The rows of D fall into 4 groups, which share some directions, and each row is roughly a mix of its group's hidden directions.
D (174 x 12):
[[ -7  29   9  30  21   4  13  40  32  -7  -2  15]
 [  2   7  15  -9 -24  -4 -24 -46  15 -38 -10  -6]
 [-34  17 -12 -25   5   5 -30 -16 -28   6  -1  34]
 [-12  45 -26  -1 -21 -10  19 -20  27  -7 -22  -1]
 [ 30 -10  32   6   2  -8  32  20 -16  33  15  19]
 [ 11  28  -1 -13  19  14  29  17  28  33  15 -23]
 [ 32   4 -29 -11   5  -9 -29  14   8 -10  44 -16]
 [ 29 -24   7  33 -34   6  18  25  -9 -13 -17  14]
 [ 23  11  37 -18  20  21  -7   1  15  19  28 -28]
 [ 35   9 -21 -16   0   2 -28   6  15 -13  39 -28]
 [ 11  18  27  27  14  11  29  11  37 -16 -25  -5]
 [-12   3  47   1  27   0  13  13  28 -14  30  -8]
 [ -1 -15   0  26   7 -18 -22  -8 -17  27 -47  19]
 [-12   6  30  19 -25  38  35  15  -5 -15 -13  -9]
 [  4 -33  18  27 -22 -12 -24 -16 -10 -40 -11  -4]
 [  2  30  -4 -19  30  16  16  22   5  44  16  -2]
 [ -9  27  -8  23   8  15  20  35  39 -12  -1  21]
 [ 23 -29   4  26 -40   0  15  23  -7 -22 -19  14]
 [-17  20  36 -16   4  13   0 -21  36 -32  -2 -17]
 [ 25 -18 -10  13  -8 -10  20  33 -25  28  25  24]
 [ 17 -32  -2 -30 -14  -9 -14 -27 -41   9   6 -15]
 [-15   0 -28  45 -11 -16  27  31  -8   5 -18   4]
 [-44  14   8  16  38  15 -16  23  22   3   1  -5]
 [ -7  29  28 -23  16  10  -2 -32  33  -2  -6 -27]
 [ -7  21  33 -13  14   9  14 -37  30 -19 -15 -19]
 [-29  11   3 -36  19  -4 -31 -33  -2  -8  24  -4]
 [-31  11 -39  13 -12   2  -5  29  23  -6  19  27]
 [ 31 -10 -37 -12   7  -6 -46  -3  14 -16  14  -9]
 [ -9 -12 -28  16 -26 -22   6 -13  10 -36 -33  18]
 [ 12  16  37 -12  17  24   5 -19  39 -17  -4 -21]
 [ 31 -53   7  -5  21   3   7  28  -4   5  16   2]
 [ 35 -30 -31  14 -14  -3 -10  28 -24  -3   7  21]
 [ 11   8 -25 -44 -11 -15   2 -47  -7   0   7  -1]
 [  2 -26  -6  19 -43  -3  20  11   5 -30 -31  10]
 [  6   6  36   2 -16  21  33 -13  -6  33 -31  -3]
 [-36  19  -1 -35  22  -9  -8 -34  18  -5  10 -18]
 [ -6  17   8 -42   8   3   7 -52   7  14  -3 -15]
 [-17   9 -56  -9   4  -2 -17  23  10  -4  25  17]
 [ -7 -42  11   9  16   5 -17  26 -41   6  14  15]
 [ 23  -4  26  -8  16 -20  30   9  -7  36  24  23]
 [ 17   9  47  -4  21  11   6 -21  32 -11  -6 -25]
 [ -8  -3 -56   0   2 -27   7   2 -17  14  22  21]
 [ 19 -20 -42   6   9 -24 -17  10 -14  27   9  29]
 [ 13  -7   4  19 -24  15  37  23  20   6 -41  -2]
 [ -8   1  24  51 -16  19  15  32  -2   6  -4  18]
 [ 28 -16 -28  -4   6 -21   6  18 -13  26  31  30]
 [ 13  11 -12 -34  17   2  17 -53  10  -7   0 -16]
 [  6 -21 -37  11 -14  -4  18  24 -26  19  11  34]
 [ 29 -30 -34  15 -13  -5 -12  24 -26  -4  -2  26]
 [  5  -2 -14 -39 -16 -21  -7 -49 -17 -16   5   1]
 [-16  22  -4 -25  23  14 -11   8 -30  39  18  18]
 [  8  17  46  -6  24   8   7 -23  31 -14  -6 -23]
 [-12  17  30 -19   5   9  16 -42  26 -23 -14 -16]
 [-27  39  -5  17 -35 -12   1 -26   5 -19 -21  -7]
 [-14  10 -22  43  -9 -14  33  32  -3  10 -18  -4]
 [-48  29  -3  34   6   7 -10  10  -7  10   9  24]
 [ 27 -26   5  35 -33   4  17  25  -9 -13 -17  14]
 [-17  15  -4 -28  34  -9 -30 -15  -6  31  25 -13]
 [  3 -22 -22  20 -13 -14  15  32 -36   5  10  32]
 [  9 -23  33 -14 -36  15   6  16 -30 -16 -23  -3]
 [ 12  20  31  -6 -16   5 -13 -37  20 -15   6 -37]
 [  7   9  57   2   1   8  23  -3   8 -21 -28 -13]
 [-23  28  -1 -34  31   0 -10 -33   8  20  11 -15]
 [-14 -21 -35  21   7 -20 -31   1 -14  -6 -28  27]
 [ 18 -21  11   7 -44   8  32  -6   6 -19 -32   6]
 [-21   1 -54 -16   4 -22   9 -33  -1   8   4  10]
 [  2  19  43 -17  -5  19  25 -24  14  23 -10 -23]
 [  7  12  -4 -37  18   3  14 -50  19 -12   0 -17]
 [ 27 -15   7  44 -19  11  15  36  -9  -2 -14  16]
 [-15  13 -12  -3  -7  23 -31 -20  23 -30 -22 -32]
 [ 26 -20  28   7 -21  17 -10  41 -33   5  -2   1]
 [-30  16  -9 -33  24 -13 -27 -34  -3  -3  21  -7]
 [  6  31   7 -29  24  21  -3  -1   4  40  27 -15]
 [-19  28  -2 -16  43  -2 -21 -16  -1  25  28 -10]
 [ 11   4  42  -8  22 -17 -21   1  13 -38  16 -21]
 [-17 -16 -27  26 -21 -22   2   3 -17 -24 -28  30]
 [  7  26  13 -18  37   3 -14 -16 -11  33  33  -9]
 [ -8 -26 -17  18 -25 -23   0  -6  -6 -39 -28  26]
 [-37  39 -13  29   5  -8  18  13  -7   7  -6  29]
 [ -9   7 -19 -13  24 -28 -33  -1  13 -34  31  -8]
 [ 55 -15 -17   6 -18 -12  26  -5 -16  15 -13  -2]
 [-13  -4 -30   0 -20 -22   9 -13   4 -31 -34  33]
 [ 13  -7  58 -13  -7  15   2 -12   0 -19 -19 -24]
 [ 38 -14  15   2  14  -1  31   6  40  -9 -12 -25]
 [ 46   0   3 -31  10 -14  -6 -18   8  36  18  -4]
 [ -6   9   0  38  15  21  18  43  22  12 -20   2]
 [  1  20  26  -9 -21  43  29  -9  16  -1  -6 -27]
 [ 20  -6  39  18  -2  12 -21  48 -16   3   1  -4]
 [-18 -26 -18   0 -40  -8   9  -5  11 -39 -26   8]
 [ -8  19  54  -6   1  20  30  -5  15 -12   2 -18]
 [ 16  10 -38 -33  -8 -16  10 -37  -7  23  -9  -4]
 [ 11 -19 -29  21 -13  -7 -12  43 -26  19  12  17]
 [ -1 -15 -33  14 -15 -21   3  19 -46  21  -1  19]
 [-16 -20 -28  10  15  -7  20  39 -19  10 -12  33]
 [-35  31 -11  12  20   5 -15  20  39  -4  14  13]
 [ 19  26   7  10 -11  -5  32  -5  43  -5 -10 -33]
 [-19 -24 -37  24  -2 -14 -17   9 -20  -7 -25  30]
 [-12  -4 -31 -25  -4  -8  15 -57   3  -1 -10  -5]
 [ 10 -16 -47  20 -12  -8 -12  16 -29  27  10  14]
 [ 32 -13  -9  13   7  -8  12  13 -42  41  -1  13]
 [ 37 -18  12  28 -16   7  10  39 -27  -5   4  13]
 [ 14 -16 -42  12 -15  -1  -2  27 -34  24   1  20]
 [-23 -14  -2  -7  -9  -7 -35 -25 -32 -24 -13  31]
 [ 32 -21   4  38 -24   5  11  34 -14   0 -14  15]
 [ 10   9 -30 -40  12 -11  -3 -37  -3  29   9 -12]
 [ -9  10   5  49   1  20  14  41   9   2 -16  15]
 [-29  10   7  23 -20  19   7 -13  -9  25 -46 -11]
 [-20 -18 -33  24  -5 -16  19  26  -9 -11 -25  30]
 [-33  16  -2  43   5  10 -10  37   0  -1   9  23]
 [-46  -1 -34 -10  14 -18 -28   9  15 -21   3  -4]
 [ -8 -30   7  -8  20   9 -32  10 -42  10  15  25]
 [-11 -12 -48  -6 -15 -16  -9  13 -33  15  17  21]
 [-24   3  -3  -2 -20 -11 -30 -27 -21 -29 -18  33]
 [ -7  13  22  -5  19  14 -24  14 -39  33  26  10]
 [-24  15  38   0  -1  19   4  -7  16 -40  -9 -28]
 [ 16 -23 -46  -1   4 -17 -38  10  -3 -19  13  11]
 [-16  15  21 -25   7   3  13 -47  24 -22 -10 -17]
 [  0  15  17  43  17  17   3  42  -3  24  10  10]
 [-15  40   5 -20  18   7  31 -30  21 -19 -14   1]
 [  1  29  14 -14 -18  40  19 -18  20   7  -7 -33]
 [-26  28   1  37  24  21  14  27  20  10 -15   5]
 [  6 -12  -9  20 -38  24  26  14 -30  14 -26  12]
 [-17 -11  36  36   9  17 -15  40   1 -13   4   7]
 [ -1  24  14  41   9  27  23  31  10  21  -6  12]
 [-22  27 -15 -31  33 -12 -15 -25   3  23  17 -14]
 [  9  -1 -16 -44  -1 -22 -11 -46 -14  -1  12  -9]
 [ 15 -22   2 -37 -30 -12   9 -41  -3 -17 -11 -10]
 [ 17 -21 -38  16   0 -14  -8  15 -31  36   9  13]
 [ 26 -10   7   8  -9 -11  30  -7  41 -26 -19 -25]
 [ 48 -17   1  10  -9   2  17  30 -20  18  19  21]
 [ -5  11  30   2  10  22 -24   7 -20  28  37 -26]
 [-20  -5 -45 -10  -1 -12  12  12  -9  -1 -17  46]
 [ 18 -21  13 -21 -40  -9  19 -32  -3 -25 -18  -4]
 [ 12 -34  35   4  21  16 -18  21 -23  11  26 -11]
 [ -1 -29  -4  14 -24 -20 -16 -18 -15 -40 -22  24]
 [-22  31 -10 -25  42   2 -15 -17  10  22  15 -12]
 [  4  -4  10  -7 -28  -6 -25 -42  15 -41  -8  -4]
 [ 40 -30   5 -35  -3  -2   8 -26   7 -17  -8 -23]
 [ 21 -16  -2 -41 -25 -23 -13 -33 -23  -9   6  -3]
 [ -5  27  19 -32   7  10   7 -16  29 -16  28 -32]
 [-15  16  26 -23   8   7   8 -45  27 -20 -10 -18]
 [-10  15  41  -1 -19  31  15  -9   9 -20 -18 -33]
 [ -7  15  56   0  -5  20  18  -5  10 -17  -7 -28]
 [-16  38   1  16   1  15  18  17  20  27  15 -36]
 [-34  13  12 -25   0   1 -12 -14  37 -38   5 -13]
 [ 16 -15 -34   2   4 -29  -5  25 -21   6  34  25]
 [-26   4 -46  16 -17  -1 -15  30  -5   3  15  25]
 [ 18   4  29 -36  26  23 -15  -8   7  19  28 -15]
 [-20  -7 -17  14 -28 -18 -17 -20 -11 -36 -24  26]
 [ 12  21  21 -19  20  24  -7   5   4  35  34 -24]
 [  7 -26   1  29 -38   4  16  14  -1 -30 -29  15]
 [ 20   2  25   1  25  18   2  20  -4  36  29 -30]
 [ -3  18  38 -17  18  -3 -17 -21  27 -23   4 -32]
 [ -9  33  -4 -17  43   6 -14  -9   1  36  20  -9]
 [-10 -21 -28  25 -23  -8 -26  34 -18  15  17  16]
 [ 37   5   7 -20  39   7  -3   2   4  34  15 -24]
 [  4  25  15 -32   7  10   7 -11  27 -23  34 -29]
 [-30  -5  -7  27 -33  -4 -13  21 -13 -28  -8  31]
 [ 22 -28 -32  14  -8 -15 -15  25 -28 -19   2  27]
 [-20  16  21 -24   1   7  12 -43  25 -25 -13 -15]
 [  5  18  50  15  10  21   5  -4  32 -16 -15 -17]
 [  3 -10  32  14   8  19 -30  -1 -16  15  31 -37]
 [ -8 -38 -17  10   9  -9  10  33 -23  -5 -12  38]
 [  8 -26   8  29   6 -35 -15   9 -35  32   5  -2]
 [-49   4 -11  -9 -15 -27  11 -33   7 -23   1   5]
 [  3  15 -27 -31  26  -6  -2  -6  11  46  13 -20]
 [-22  -3 -54   5 -10  -8 -16  19  -4  12  23  23]
 [ -3 -15 -20 -19 -24   3  14 -55 -18   6 -15  -4]
 [  8   8   9   6 -34  41  15 -12  -5   6 -41 -15]
 [ -7  35 -36 -26  10   5  26   7  27  22  -3  13]
 [ 34  11  24   1  41  10   5 -11  35  10   6 -17]
 [ 15 -13   8  47 -16  13  14  40  -4  -4 -16  16]
 [-45  31  -4  -6   0   4  13 -26  33 -21   1   8]
 [  9   9  52  -2  10  15   7 -19  27 -16 -17 -23]]

One row of each group comes first, with its name. Which group is each row after those in?
[ -8  13   8  48   4  22  14  41   8   8 -10  15]
N
[ 27 -17 -21  -1  10 -16 -36 -20  -2  27 -31  13]
T
[  9  19  30 -27  21  22 -17  -8  -4  27  31 -20]
C
[  1  21  32 -12  14  22   1 -20  44 -22   0 -18]
A

[-17  10 -30   3   2   4   4  52  18  -5   9  30]
A
[ 34 -26   6  -3  27   6  30  22  30   8   2 -21]
C
[ -9 -23 -19 -17 -41 -11  12 -20  10 -33 -24   3]
N
[ 24 -12 -48  -4   4 -13 -36  10   0 -17  22   5]
T
[ 25  -2  32  17   6  28 -19  46   5  14   3   1]
A
[-51   4  13  -4 -12 -16 -19   2  23 -37   5  -6]
A
[-33 -10 -27  25   6  -9 -21  36  10 -29   2   9]
N
[-10 -21  24  33 -17   7 -25 -14  -3 -19   8 -40]
C
[ 17  29  30 -29   5  14  -5 -27  27   3  13 -26]
C
[ 34  -8  -7  27 -22   5  35  27   3  14 -27   3]
N
[-11  21  28  30  12  -6  18 -32  -1   9 -39  -9]
A
[ 24 -18 -29  13 -19  -3   8  15 -30  36  -6  24]
T
[ 32  -9 -19   9 -29  15  11   4 -26  39 -20   9]
T
[ 14  -5 -54  -4  -6   8  -9  24 -19  16  22  19]
A
